Each path below is one point turned by a fixed rotation once a step. After each direction that follows a path, write how fast that rotation turns it, in deg/step (0 if it stays still).
Each turn is a multiple of 5 degrees from 10 to 175, or 0.
Each row of a path follows its step; steps can be skipped.

step 2: [ -1.2   0.2  11.7 -35.8  18.5   2.5  18.7 -11.4   8.7   8.0 -21.9   8.1
 -15.1  -1.5  18.8 -14.6 -17.6  15.0  12.0   1.1 -10.8 -13.3  18.0 -15.2
  -4.6  -6.2  42.3  12.5  11.1  13.0 -12.9  18.0 -26.7   4.0   1.6 -16.2
  -9.0  11.1   6.0   4.0 -10.7 -23.1  33.5  21.1 -21.2 -15.2 -13.1 -24.9
 -12.2   9.3]
step 4: [ 18.2  10.7 -18.6  -1.0  37.0   0.1  10.9   5.5   1.9 -15.3  19.2   3.5
 -16.1 -19.3   2.8  -0.1 -13.3  22.0  -8.6   8.0  15.9   2.6  -1.9 -34.5
   5.8  -3.2   4.9  41.1  24.7 -24.5 -17.3  -0.8   9.9 -21.6  -0.6   8.9
 -17.9  18.0  23.4 -11.4  -1.0  -4.8  12.6  40.8  -3.4 -13.8   6.9 -10.6
   5.2  -0.4]
step 9: [  4.1  -1.2   2.2  -6.7  -0.3   1.9  -2.6  13.2  -0.7  -4.5  42.8 -14.6
  -5.8  -6.6   3.3 -18.9  -2.7   6.4  25.1   6.1 -34.2  -8.5  16.2 -24.1
 -15.3 -26.5  25.4  24.9  13.4  -8.9   4.2   4.0  -1.2  23.5 -11.4 -35.8
  -0.6  -6.3   9.4   4.1  26.2 -17.3   6.8   6.3 -38.4  -4.9  -6.4  -6.8
  -8.3  15.1]
step 12: [ 22.2 -27.2   6.7   7.2  29.3 -13.3  23.5  27.1   4.3  -4.6 -10.8  16.3
 -30.1  -4.4  12.8 -13.1   8.5  -4.3  -0.6   6.1   1.1   9.0  22.7  -7.7
   4.5   7.5  13.2  32.9  11.0 -23.0 -13.7  -8.7 -13.1  -0.1  -3.6   4.9
 -14.9  15.4  39.1 -20.1  23.5 -12.5  20.6  19.0  -6.1 -13.4  -0.5 -17.5
   6.7  -6.9]
step 14: [-16.3 -22.7 -28.7 -44.3   4.9 -28.2   0.7  -2.6  10.2  -3.4  12.4  18.3
 -14.9 -27.8 -14.6  -1.5 -10.5  28.2  17.2   8.9  13.3  -2.8  35.5 -17.0
   1.3   4.8  29.7  20.2  24.7 -13.9  13.2  17.8   2.5  -4.7  -5.8  10.0
 -15.9  -2.9  -0.9 -10.6   3.4  -7.7  18.8   1.7  15.0  -2.8  -8.4  16.3
   3.5   1.6]
step 21: [  8.6 -17.4 -16.0 -39.1  12.0   2.8  -4.6  -5.1   6.8  -8.4  27.4   4.0
 -16.9 -16.1  11.1  -1.2  15.1  18.7  30.5  -4.5 -16.6   3.8 -14.1 -14.4
  -7.4   9.3  -4.8  -7.0  28.0 -18.8  -5.1   9.6  -0.7 -33.6  -9.8   7.1
   0.5   4.4  30.9 -11.7   9.1 -39.4  12.9  21.0 -25.6 -17.2   9.6   6.6
   5.3  -8.4]
step 26: [ -8.3   3.0 -27.2 -17.5  -5.4  -7.8  19.6   2.8 -15.6  -9.8  35.6  -5.2
 -31.7   3.1  23.9  -6.5 -14.8  13.4  15.6   6.7  -2.0  -6.8 -10.4   7.3
  18.0  -7.9  20.1  18.6  19.1   6.5  -3.7  31.6  15.8  21.9 -24.5 -26.9
   5.4  17.8   6.8  11.6  12.3   6.2  23.6  -5.9  -1.9  -0.1   7.7  11.9
 -32.1  14.8]
step 28: [ -2.4  -0.9  -3.9  -0.2   5.2 -10.5  28.9   2.8  10.6 -14.3  10.4  -8.1
  -3.7 -28.3  29.3   8.2 -13.3 -14.7  -4.0  -9.1 -21.8  10.4  -7.9 -16.8
  -9.3  18.9  -4.3  -3.6  36.7 -18.6  -5.3   3.1 -24.0   6.0 -29.9 -12.5
   4.8  14.8  39.0  21.2  28.7 -10.8   9.2  13.6  -3.2   0.8  -9.1  -0.6
 -13.5 -34.4]
Directions:
[ 3.6  9.2 -3.5 -7.8  1.1 -6.6 -0.2 -5.1  4.6  0.5  3.5  3.4  9.7 -3.1
  0.8 -0.1 -4.0 -0.7  4.8 -2.6 -6.3  2.6 -3.4  1.4 -1.6 -4.7 -5.9  4.3
  7.1 -4.7  4.2  3.1 -1.0 -0.5  5.6  0.4  7.2  4.5 -1.7 -4.0 -0.3  3.6
 -5.3  4.4 -6.7  5.3 -2.2 -3.0 -4.1  3.0]
60
[ -5.0   4.2   4.2  -2.5  -1.8  -0.8  -0.5   0.8  -7.1   4.4   2.6  -4.9
   5.8  -5.4   2.3  -2.3   6.1  -4.0   5.7   0.2  -4.0   3.2   5.1  -1.8
   0.6   7.4   0.1  -5.5  -1.8   2.8  -3.2 -11.3  -0.2  -1.3  -0.9  -4.9
  -0.8  -0.3  -1.4  -4.3   7.2  -5.0  -0.1   2.8  -2.6   8.2  11.5  -3.7
  -1.1   0.6]
35
[ 1.5  0.7 -0.5  3.4 -4.1 -4.3  5.1 -5.2  0.8  0.9 -2.5 -2.2 -1.8  7.9
 -5.0  8.2 -2.4  8.2  4.2 -0.3 -3.2 -8.3  6.1  2.9  3.0  3.5  8.0 -8.1
  6.3  1.4  0.9  2.2  7.8  4.5 -0.6  4.6  2.7 -0.5 -5.0 -5.8 -3.0 -5.9
  0.8  1.2 -5.2  0.7  2.6  0.2 -5.8 -1.5]
90
[ -0.7   6.9  -6.3   0.2   4.4  -1.6  -5.6  -9.1  -5.1  -5.8   5.4  -2.6
   1.0  -1.4   8.8   1.8   0.8   2.9  -1.6  -7.3  -3.6   3.4  -7.6   4.1
   3.4   3.7   0.9  -2.6   2.3  -2.6   0.6   2.3   5.5   5.0   1.5   2.1
 -10.0  -6.3   0.2   4.3   5.1  -3.2   1.0  -5.8  -1.1  -3.9   1.1   3.8
   4.0  -4.0]
145
[-13.5   3.3   2.9  -4.4  -3.3  -0.3  -3.2  -1.0   1.7   1.2  -6.1   4.2
   2.2  -3.7   6.2  -1.4  -8.0   2.4   2.4   6.4  -2.6   2.8   6.9  -3.0
   3.1   2.6   3.8  -3.6  -1.5  -5.7   3.2   0.3  -3.8   2.6  -6.7   0.9
  -2.8  -4.4  -7.9   7.9  -5.6   6.4  -0.9  -1.7  -1.4  -0.3  -5.1  -1.2
  -2.6  -2.5]
85
[  2.0  -0.4  -6.2  -6.4  -2.0  -1.9  -1.7  -7.8   1.5  -4.5  -2.8  -8.9
  -2.1  -8.2  -7.2   7.1   1.2  -1.8   0.1   4.3   2.7  -4.2  -4.0  -3.8
  -1.6  -2.4  -2.2  -3.7   0.3   0.0  -1.9   0.9  -5.2  -5.6 -12.3   7.3
  -2.3   3.9  -4.1  -2.8   4.2   7.4   0.9  -0.2   1.5   0.2   5.2   1.8
   3.3  -1.9]
100
